In the rows, 128 means zero.
Each path is a new rotation, seen through one point. The rows after it are directions, each followed by how far the rotation turns it, in deg/step (0 if it stays put).
Each turn is a multiple of 5 degrees from 10 to 175, or 0.
Each row of a path follows its step; steps can be skipped.
Path 1:
step 0: [131 128 128 132 123 121 131 133 131 127 127 127 129 129 128 134 139 133
 116 116 128 131 123 127 128 132 136 127 136 121 128 129 128 127 128 125
 118 126 121 120 119 138 124 130 126]
step 2: [135 127 131 129 131 121 139 127 130 134 127 122 133 138 126 130 140 131
 131 129 134 131 123 126 128 132 124 117 138 136 116 130 129 128 125 127
 128 122 126 133 123 124 129 122 131]
step 3: [131 118 134 129 122 127 131 134 122 133 124 118 133 131 125 135 139 128
 127 132 130 126 127 119 130 131 135 128 136 132 123 118 125 138 136 130
 126 128 124 135 127 121 125 126 128]
step 5: [128 121 134 136 127 123 121 119 129 131 132 123 130 134 125 135 134 128
 129 129 116 135 129 120 119 131 134 128 129 135 131 132 126 127 123 127
 133 134 125 121 130 124 132 115 129]
step 8: [128 133 132 125 124 124 124 131 141 131 131 130 123 134 126 141 134 127
 126 120 121 127 121 125 139 135 131 123 134 125 121 130 123 131 125 137
 133 125 130 119 126 132 128 126 129]
step 11: [131 121 121 131 131 123 119 128 123 124 122 129 129 130 127 134 139 131
 120 131 121 132 130 118 134 133 135 133 127 123 125 125 120 138 122 128
 121 129 125 125 125 121 124 133 126]
step 12: [127 124 114 141 130 120 122 123 132 126 133 133 117 125 129 138 139 123
 126 123 123 125 124 128 126 134 128 132 130 129 123 128 124 127 125 129
 130 136 130 121 126 126 130 128 125]
step 14: [132 130 129 135 124 131 134 134 124 139 131 127 129 122 134 134 145 127
 130 126 133 135 126 127 134 134 129 136 132 127 120 131 131 136 126 126
 131 126 130 127 129 135 122 133 122]
step 15: [138 133 124 130 114 124 128 129 128 131 129 123 130 130 134 132 139 137
 127 122 125 128 117 127 134 124 131 127 127 127 125 124 118 130 127 129
 126 129 124 125 124 131 127 139 118]
step 18: [128 116 125 139 128 125 125 130 124 134 125 122 121 128 130 125 140 133
 131 128 137 126 124 119 129 135 136 123 131 127 126 124 132 133 131 120
 118 127 123 128 124 131 125 122 125]
step 19: [122 122 125 130 129 118 128 123 130 131 129 124 126 133 134 131 135 130
 121 122 125 129 126 119 128 125 138 119 140 129 117 126 121 128 122 125
 123 129 122 125 115 128 132 127 129]
[127 129 126 125 128 131 128 127 131 126 130 128 126 130 128 130 128 128
 126 126 127 128 128 128 126 130 128 130 126 131 129 127 129 129 129 128
 129 128 127 128 124 129 132 128 127] : 95
[128 129 131 127 128 129 126 128 127 127 128 128 128 129 125 130 127 129
 127 129 127 131 129 126 130 129 130 130 131 126 126 130 130 127 125 126
 128 127 128 130 127 129 131 129 131] : 130
[126 126 129 125 126 127 130 129 130 128 129 125 127 128 126 127 128 125
 130 128 124 127 129 126 127 129 127 128 127 126 128 130 127 128 130 129
 128 125 126 127 129 125 129 126 131] : 20
[130 126 128 127 129 129 129 131 128 128 130 127 131 128 126 130 128 128
 126 126 130 129 130 128 124 128 126 129 128 129 125 127 132 127 129 127
 129 127 130 131 129 126 126 127 128] : 100
[129 125 129 128 128 131 128 129 128 129 126 126 127 130 132 127 127 128
 128 127 128 129 129 124 131 129 127 129 127 127 128 128 127 127 131 127
 127 128 127 129 125 128 125 132 128] : 95
[128 129 130 127 128 130 130 129 128 127 131 129 127 130 127 127 129 131
 127 126 127 126 127 129 132 129 127 126 129 126 132 128 130 128 127 126
 127 127 130 128 126 126 125 126 127] : 45
[128 127 127 129 127 128 129 128 129 129 129 132 127 126 127 127 128 127
 129 128 127 128 125 128 129 128 128 132 124 127 125 129 128 128 126 126
 126 126 130 128 128 125 129 131 125] : 20
Path 2:
step 1: [129 124 123 131 136 131 122 127 129 133 121 120 129 129 121 137 127 121
 127 122 122 137 125 136 141 133 127 135 125 126 125 126 138 122 126 123
 129 144 126 126 131 126 131 125 121]
step 6: [120 126 131 119 134 127 138 122 131 135 125 113 130 118 124 127 121 120
 127 123 131 126 125 131 125 122 132 138 127 138 132 126 127 127 125 134
 134 122 124 127 128 123 118 125 127]
step 8: [133 127 124 115 121 137 128 130 130 132 137 121 134 124 123 140 124 127
 125 121 137 127 129 129 126 119 128 131 125 128 125 125 123 129 125 128
 125 125 139 120 115 131 130 127 129]
step 9: [116 126 124 118 134 128 126 128 128 129 125 117 137 123 119 127 129 127
 132 120 123 123 130 139 124 131 120 141 127 132 132 126 132 123 128 133
 126 134 121 128 130 119 122 128 125]
step 11: [134 132 127 120 128 127 123 133 127 121 132 118 140 126 120 136 131 127
 124 117 136 124 123 127 121 131 123 131 132 129 120 130 128 134 115 129
 124 131 137 129 120 126 128 126 135]
step 12: [117 125 129 117 128 138 135 132 125 135 133 121 131 114 125 130 125 123
 133 122 120 125 128 134 128 130 126 137 121 140 129 118 127 129 126 124
 129 133 125 129 127 133 130 134 122]
step 13: [127 133 127 126 136 132 129 131 129 117 126 124 129 126 112 134 132 133
 127 117 135 130 124 139 134 134 133 129 128 117 132 132 128 124 135 130
 124 137 131 131 128 126 133 130 119]
step 14: [129 133 130 115 127 129 129 130 131 127 128 118 135 124 126 128 122 122
 123 125 138 137 121 132 134 128 131 133 129 137 124 125 121 132 115 126
 131 124 136 128 123 120 136 126 136]
step 15: [125 124 134 126 131 128 123 130 121 131 130 125 138 113 123 125 134 130
 133 116 122 124 118 131 126 134 126 130 125 134 131 122 132 131 119 129
 120 140 124 135 129 129 129 127 121]
step 16: [130 132 128 121 130 134 135 133 132 123 132 133 124 125 113 141 125 122
 126 120 133 134 129 131 143 127 134 125 119 129 132 125 121 127 131 122
 125 135 131 126 125 135 130 125 120]
step 19: [137 126 129 127 133 120 129 127 129 125 131 127 127 123 117 139 130 126
 121 114 138 128 125 127 131 128 131 128 125 124 129 132 125 127 122 126
 120 140 133 132 133 134 123 118 118]
[130 130 128 130 130 130 129 127 128 126 128 125 125 127 128 129 128 125
 128 127 128 126 128 126 125 131 129 130 126 129 126 129 130 130 130 126
 131 127 129 130 129 130 128 129 129] : 60
[126 128 129 127 128 127 127 125 130 130 128 132 128 126 127 126 129 129
 129 128 129 126 128 129 125 128 130 130 125 130 129 126 129 127 127 128
 130 130 125 128 126 128 126 131 129] : 120
[127 127 126 126 129 127 129 129 124 126 128 129 128 125 132 128 129 127
 129 128 127 128 128 128 127 126 125 129 124 129 127 129 128 128 127 132
 131 128 129 128 128 125 129 126 130] : 125
[131 125 127 130 128 127 125 124 130 130 127 129 126 127 129 130 127 126
 128 128 128 130 127 125 128 126 129 128 126 128 129 129 130 127 128 129
 127 127 127 127 130 127 125 124 128] : 20
[127 128 127 128 130 125 125 127 126 126 129 127 131 128 127 127 126 127
 127 129 129 129 129 128 128 131 126 128 128 126 126 130 131 129 131 129
 125 131 125 128 126 129 128 128 129] : 175
Path 3:
step 1: [119 119 128 129 128 134 143 131 120 119 125 123 126 128 122 127 131 133
 126 132 118 125 123 124 134 125 127 124 132 131 127 129 137 125 137 128
 134 133 133 118 129 126 137 133 131]
step 2: [130 130 120 121 141 134 125 126 133 118 131 126 131 132 133 128 127 140
 128 127 132 128 127 125 122 118 128 125 122 127 121 129 140 123 125 121
 130 117 126 134 129 134 128 128 138]
step 3: [134 126 123 117 120 126 124 121 124 125 120 140 134 128 122 129 129 134
 124 126 124 132 129 127 142 129 128 121 124 136 124 131 123 128 140 122
 126 127 127 122 130 135 135 128 129]
step 4: [132 120 127 125 130 124 145 126 128 120 125 120 130 131 125 133 128 128
 127 134 130 123 123 128 126 124 129 130 124 136 121 130 141 123 125 130
 126 131 129 117 137 119 135 129 132]
step 6: [134 123 122 136 117 129 126 123 123 124 120 131 133 125 132 134 127 129
 121 131 127 129 131 127 137 130 127 121 130 133 123 123 127 124 135 136
 120 126 128 112 124 137 134 131 125]
step 8: [137 126 120 126 118 128 122 129 118 133 123 128 130 125 125 124 123 133
 134 135 129 131 132 127 123 123 128 116 131 126 127 121 134 129 135 121
 138 120 129 137 123 133 133 138 127]
step 10: [124 123 123 127 132 125 130 126 129 129 130 135 132 130 123 128 118 132
 129 123 130 121 128 127 126 131 135 118 117 129 128 134 140 117 123 120
 129 132 136 140 129 125 138 132 127]
step 11: [136 122 125 130 122 134 120 130 121 133 126 121 133 123 120 124 125 132
 134 126 132 132 132 132 129 128 131 126 132 127 118 127 137 137 144 127
 134 127 133 125 132 129 136 129 135]
step 13: [135 119 121 122 126 128 129 125 129 124 134 128 131 130 131 125 125 130
 128 119 124 121 134 121 139 134 126 120 122 128 130 127 138 131 123 120
 131 129 139 134 121 128 134 134 135]
step 16: [136 129 128 112 120 128 132 126 125 119 122 127 127 125 125 123 129 129
 129 120 129 131 135 128 142 129 130 122 127 134 124 125 134 130 123 121
 126 130 132 129 130 134 140 138 128]
step 19: [125 127 127 125 120 127 132 132 124 120 122 132 132 125 120 124 119 130
 120 132 136 134 134 129 136 132 129 123 131 129 125 116 130 127 129 127
 121 126 134 118 127 131 137 142 132]
[127 133 131 125 126 130 128 130 128 126 129 129 130 128 126 127 127 128
 129 126 127 130 128 127 128 125 129 128 129 127 129 131 128 128 128 128
 127 130 129 128 129 129 129 125 126] : 160
[129 128 128 132 130 130 131 128 129 125 126 130 127 126 129 129 129 128
 127 131 126 127 129 125 125 128 130 130 127 129 129 129 128 129 127 127
 127 128 128 128 129 127 130 124 128] : 135
[127 125 128 129 131 130 127 127 128 129 129 126 127 125 127 126 130 128
 128 124 128 128 127 128 129 128 131 130 129 129 130 129 130 130 128 126
 130 132 130 129 126 131 128 127 130] : 25
[125 127 126 127 126 127 131 128 129 129 129 128 130 128 131 129 128 128
 129 128 125 128 128 132 126 126 129 132 130 128 128 130 128 127 131 130
 126 130 126 126 127 128 129 129 129] : 135
